In the rows, zero is written as 128.
Each named turn below is shown by a few rows before and after it. Which turns, in which order, take the first row of each later pair to the second? The first pair is answered.
k579:
[159 140 130 160 115 108 150 111 146 139]  ->  [166 142 126 162 110 110 144 124 130 130]
[116 105 131 142 119 133 125 154 101 132]  ->  [111 119 124 119 104 137 133 143 112 105]
[133  83 130 117 138 168 168 103 153 180]  ->  [121  91 121 169 130 154 137 165  84 184]
k603:
[114 173  87 109 149 144 119  92 115 130]  ->  [ 91 144  88 117 120 169 133 124  79 127]
[125 135 118 111 113 119 167 120 122 129]  ->  [126 125 125 130 110 127 149 150 102 109]
[138 118 129 125 101 146 137 149 115 139]  ->  [154 135 140 125 118 117 105 150 120 128]
k996:
[103 121 129 123 146 139  95 137 129 106]  ->  [104 116 126 141 155 137 108 134 119 140]
[121 172 118 153 166  65 117 135 121 134]  ->  [116 171 129 123 153  82 106 129 130  87]
[ 99 157 110 101 133 151 118 128 106  73]  ->  [112 140 105 116 195 159 133 115 111 148]
[141 115 143 167 115 129 121 159 109 159]  ->  [132 120 151 133  89 133  99 156 125  93]
Then:
Each pair is 2 to 3 turns apart.
[129  81 144 109 131 150 120 109 157 120]  ->  [135 128 141 129  87  96 100 117 147 111]  k996, k996, k603
[132 110 143 140  86 106 115 126 116 109]  ->  [124 107 132 152 107 102 110 147  96 127]  k996, k996, k579
[116  74 145 133 162 162 119 168 115 107]  ->  [134 167 131 108 141 102  93 119 141  74]  k996, k579, k603
[ 83 160 117 149  72 140 121 164  82  61]  ->  [ 97 191  92 101  92 140 170  60 142 103]  k603, k603
[139 119 147  98 142 143 102 131 151  78]  ->  [124  93 138 101 120 175 125 137 141  88]  k603, k603
[107  98 129 109 108 143 117 153 107 105]  ->  [125 104 141  98 131 131 101 149 126  91]  k579, k603
[122 133  99 156 144 109 136 120 114 193]  ->  [ 97  96 120 119  52 135 139 126 122 119]  k996, k579, k603
[153 122 157 117 110 104 108 131 163  71]  ->  [150 125 159 172 114  69 120 144 134 158]  k996, k996
[111 123 124 110 115 152 133 157 102  96]  ->  [124 160 110  83 136 144 143 106 142 112]  k603, k603
[129 101 160 158  72 110 114 181 112 140]  ->  [146 110 173  84 129 130 103 130 175  96]  k996, k603
[ 99 119 100 127 173 147 152 150 104 148]  ->  [104 150 125 139 149 104 115 169  88 102]  k603, k996
[123 127 132 154 158 117 120 155  98 139]  ->  [114 150 108 128  99 122 142 130 105 125]  k603, k603, k996
[ 97 144 117 151 120 130 129 158  66 153]  ->  [134 150 129 108 199 133 129 116 118 156]  k996, k603, k996
[126  87 160 140 117 114 119 149 108 106]  ->  [133  85 134 102 143 143 147 110 148 135]  k996, k603, k603
[133 184 114 137 153 111 106 146  99 109]  ->  [149 150 122 115 200 137 120 126 138 132]  k996, k579, k579
[114 118 124 135  72 114 167 108 112 172]  ->  [135 113 154  96  81 117 152  80 162 122]  k603, k579, k579
[126 132 126 164 143 119 113 159  91 149]  ->  [122 115 134  96 119 160 132 123 143  88]  k996, k579, k603
[154  79 149 149 184 116 139 184 122 155]  ->  [159 145 139 161 104  54 120 165 111 135]  k603, k996
[127 101 156  97 147 155 120 132 157 119]  ->  [130 129 156 102  81 124 124 116 152 106]  k996, k996, k579
[ 90  82  96 162 123 133 126 160  84 148]  ->  [123 131  90 128 169 101 143  69 154 162]  k603, k603
[100 159 107 123  83 139 123 107 118 175]  ->  [112 118 125 122 168 170 106 127 127 182]  k603, k996, k996
[141  65 176 176 135 111 116 179 131 142]  ->  [151  70 180 109 101 133 130 126 184  88]  k996, k579, k579
[103 115 154 143  89 129 116 186 141 132]  ->  [115 148 161 106 106 112 100 147 172 104]  k579, k603
[120  68 146 156 153 160 103 176 121 148]  ->  [122  94 151  90  96 173 127 112 175  98]  k996, k579, k579
[103  80 139 148 125 136 133 155 134 118]  ->  [111 102 130 167 149 113 134 140 138 160]  k603, k603, k579
[128 119 101 145 142 138 172  97 148 223]  ->  [103  97 122  83 163 203 121 143 130  78]  k603, k579, k996
[161 158 153 131 136  69 125  93 143 158]  ->  [120  92 162 103 108 152 123 149 117  68]  k603, k603, k996
[124 144 156 143 103  78  99 165 102  85]  ->  [130  70 152 127 195 137 128 148 117 158]  k996, k603, k579
[112 159 110 102  92 120 147  88 135 125]  ->  [106 103 130 158  98 131 146 156  98 157]  k579, k603
[122 134 109 117 123 140 158  93 131 181]  ->  [118 120 128  88 154 173 127 113 135 122]  k579, k996, k996
[159  97 137 134 148 106  92 154 151 174]  ->  [136 120 127 111 101 119  75 169 119  92]  k603, k579, k996
[122 120 102 145 103 161 117 150  85 139]  ->  [140 181  95 123 108 121 120  98 128 144]  k603, k603, k996
[134 107 159 138 171 126  86 168 119  69]  ->  [125 145 141 116 110 109 107 140 126  36]  k996, k996, k579
[120 152 105  99  78 120 146  96 141 103]  ->  [114  99 117  89 147 167 149 112 148 116]  k603, k996
[ 79 172  90 110  94 132 150  85 161 138]  ->  [ 61 117 105 141  92 160 131 163 104 116]  k996, k603
[125  97 139 129  56 132 165  68 171 122]  ->  [121  83 158 191  53 105 128 154 123 121]  k996, k996, k603
[118  73 124 150 170 170 132 162 136 173]  ->  [132 121 135 140 192 138  76 183 126 104]  k603, k579, k996
[141  63 169  94 162 170 123 118 178 109]  ->  [165 156 150 101 191 103  90 102 172 105]  k579, k579, k603
[163 195 146 133 168  92 111 128 148 158]  ->  [127 166 123  67 105 177 165  96 150 107]  k603, k996, k996
[126 162 100 190 131 102 143 161  75 139]  ->  [136 206  93 151 136  87 147 106 110 116]  k603, k579
[134 198  86 112 176 128 104  92 165 101]  ->  [ 92 180  57 138  95 147 153  89 123 141]  k996, k996, k603
[130 110 117 117 135 152 173  77 154 168]  ->  [129 148 137 139  99  99  97 160  97  76]  k579, k603, k996
[151  67 185 177 110 113 120 193  99 127]  ->  [185 114 189 103 159 103 112 106 194  99]  k996, k603
[150 170 139 117 135  88  76 132 133  61]  ->  [138 168  93 113 135 132 169  66 144 179]  k603, k996
[147 151 124 106  88  92 126 104 155 105]  ->  [137 141 118 154 141  81  99 169  90 131]  k996, k579, k579
[113 130  95 187  95 130 140 162  56 134]  ->  [131 198  80 118  92 107 144  64 127 105]  k603, k603, k996
[151 149  99 131 166 128 145 118 132 165]  ->  [117 141 100 123  81 146 164 131 112 113]  k996, k579, k603
[159 118 125 127 161 108 127 106 143 164]  ->  [129 109 105 151 111 134 129 155  80 150]  k603, k579
[167  70 196 148 151 125  80 168 132 136]  ->  [148 112 167  66 109 152 116  90 182  79]  k579, k579, k603
[165 154 148 164 148  61 110 125 143 159]  ->  [103  94 130 136  51 150 154 149 107 110]  k996, k603, k603
[148 158 125 112 131 113 111 108 150 110]  ->  [121 100 129 110 144 170 124 149 129 104]  k603, k603, k996
[153 129 126  85 181 141 141  71 176 133]  ->  [132 157 113 161 169  97  91 171  64 112]  k579, k579
[154 129 160 113  56  99 134  88 164 114]  ->  [149 116 167 134  50  99 110 127 142  97]  k603, k603
[122 151 133 115 110 111  74 163 118  47]  ->  [ 99  92  96 143 123 173 163 135  92 187]  k603, k996, k603
[ 93 134 119 103 100 171 164 124 114 137]  ->  [105 141 119  93 117 152 162 100 133 143]  k603, k603, k603
[144 119 158 136 154 170 150 122 139 153]  ->  [152 161 154 164 117 105 130 130 123 145]  k996, k603
[153  98 151 112 137 142 144 121 167 160]  ->  [143  95 156 145  90 131 141 163 123 141]  k603, k996
[106 110 142 113  85 142 112 150  93  52]  ->  [132 138 129 159 211  98  85 140 102 155]  k603, k996, k579
[119 187 107 106 171  91 105 104 133  68]  ->  [115 198 121 127 113  60 105  95 139  90]  k579, k996, k996
[105 144  87 147  67 128 134 141  66  87]  ->  [109 111 113 124  65 138 123 148  85  59]  k579, k603
[122 187  83  84  72 129 141  80 156 121]  ->  [118 146 112 154  14 117 140 147 107 141]  k579, k996, k603
[120 148 110 127 120 126 151 110 125 154]  ->  [123 113 121 118 154 154 140 126 130 134]  k603, k996, k996
[122 103 111 106 113 172 152 106 139  92]  ->  [148 138 125 113 143 117 107 114 150  70]  k603, k603
[123 153 151  96 146 135 100  97 173  78]  ->  [118 162 129 177 161  98  92 149  99 158]  k996, k579
